Rotation paths and how fast each direction turns (deg/step)
Each turn is a multiple of 5 degrees from 10 to 175, or 0.
Each row of a path follows its step; steps can be skipped.
Rotation 1:
step 0: [  2   0 -20  -2  -3  14  -4  -9   7   9   5   0   7 -15  10  -4   4   8
   9  17  12  -1   0  -1   1   2   4   0   3  12  14  -6   5  -1  -5  11
  12   4 -12   4   1   4 -21 -11   7   6  -2 -10   2  12 -13  13   6  -3
   0  -7   2 -12   6  -7  -4   0]
step 1: [-10  -3  -4   1   7  -2   2 -11   3   3   6  -4   9  -5   9   4  12  17
   7  13   8 -13   1   7   1   8 -15  -1   3   7   4   9   8   3  -6   1
  12   0  -6 -11  -5   9 -15   4   8   8   7  -7  -6  -7  -2  19   1  -5
  14 -19  -8  -8  -8 -13   3   0]
step 2: [  0  -5  -1   0   4 -15   1  -9   8  -6  10  -9   9 -15   2  13  -6   7
  -3   8   4   6   3   9   4  -2  -3   7  -1   5   4   7   9 -10   3  -2
  12  -7  13 -22   8  -5 -14   4 -16   3   2   3   0   0  -7  20   0  -9
   8  -6  -8 -13  -3   1  11  -9]
step 3: [  6   6   1 -12   7  -8  -3 -12 -11  -7   1  -4   8 -15   6 -10   3   0
   8   5   4   2   5  -1   8   5   1  -2  -3  -1  16   5   0 -15  -2   0
  24  -8   7 -15  23  -4  -8  -5  -2   5  -4   7  -8   8  -5  11   4   2
   2   1   1  -3  -3  10 -14 -13]
step 4: [ -1   1  -2   2   1  11   0  -4   7   7  -5  -5   0   1   3  -1  10  -6
  -5  18  10   5  13   6   8   6  -8  -4   7   4   9   0  -2 -11   7   8
  24  -5 -12  -1  14  -2 -13   8   9   0  -6   3   6   0  -7  10   9  -8
   8  -3  11  -2  -7  -1 -20 -18]
step 5: [ -6  -2  -2  -2   7  -5 -13  -5  12  -3   0  -4   7  -2  -7   9   1   7
  11  12  13  -7   8  19  -1   5  -1  -4   6  -1   0  -1   3  -3  -8   7
  19  -9 -15   3  18  -3 -12  20   8  -9  14  -8   7  -4 -12   5  -4  -8
  -2  -7   8  -7  -9  -2   3   2]
step 6: [  1  -4  -3  -1  14  -2  -5 -14  13 -13  -7  -7   2 -14   5   3  13   6
  -2  -5  12  -4   5  12   2  -2  -2  11   5   2   6   7   7 -11 -11  12
   0  -1   1  -2  15  -9 -12   2  -2  -1   5 -21  -6  14 -15   4   7 -12
  -3 -10   2  -6   2   6  14  -3]
step 7: [  3  -3   2   1  15   3   8 -15 -10   4  -3  -2  11  -6   4   2   3   6
   1  -5  17   5   9   8  -2  -1 -22   4   0  -6  14   0  -3  -4  -3  -5
   7   5   7 -11  15  -5  -5  -8   6   5  -7 -18 -11  11  -5  15  -7 -13
  -2  -3  10   0  -8  -8   0  -9]
step 8: [  6   3  -9   8   3   6   2 -18   4   5   5  -2   2 -19  -6   7 -10   0
 -11  10  17   2  14  11  -5  -4 -10 -16  -8   2  12  -8  -1 -11   7  -1
   1 -13   1 -12   9  11  -4   5   3   5  -7  -2   6   6  -2  16  -4  -2
   2 -12  11  -3  -9   1  -8   0]
step 9: [  0  -3  -2 -10   6  -1   1 -11  -6   1   0  -4   0 -13  -5   3   2  18
  -2   2   9 -17   7  11   2  13   0  -6  -8  10  11  -7  12 -10  10   7
   2  -5   2  -1  21  10 -17  12   7 -12  -6   6   1  -3  -4  -2  -5  -5
   9 -13   5  -1  -9  12  -5   8]
step 10: [ -4  -6   3  -4  -1  -9   5  -4   0   0  -6   4   2  -8   4  15  12  -9
   0   3  11  -8  14  11   3  24  -9   9  -2   3  15   2  10  -8  10  10
  -1   6  -2  -6  19  -9  -9  15   8  -3 -10   0   0   1  -1   1   5 -12
  -7  -7  -6  -6  10   5   7 -11]
Speeds:
[ 0  1 -3 -3 -2 -2 -3 -1  0  1 -2 -3 -2 -3 -4  2 -2  1  0  0 -5  1 -3  2
 -1  1 -1  2  3 -2 -3 -1  4  1  0 -1 -2  0  4 -2  2  0 -1  1  0 -4  3 -1
 -1 -1  0 -3  5 -1  1 -3  0  2 -2  2  2 -1] : 100
[ 3 -1 -3  0 -3  3  2 -2 -2 -1  0  1  3  1  0  0 -4  0 -3  1 -4  0  0 -2
  1 -3  3 -3  0  1  2  1 -2 -3 -1 -3 -1  2 -2  0  4 -1  1  0  4 -1  0  1
  0 -2 -1  2  1 -5 -1  0  0  2 -2  1 -4  1] : 80
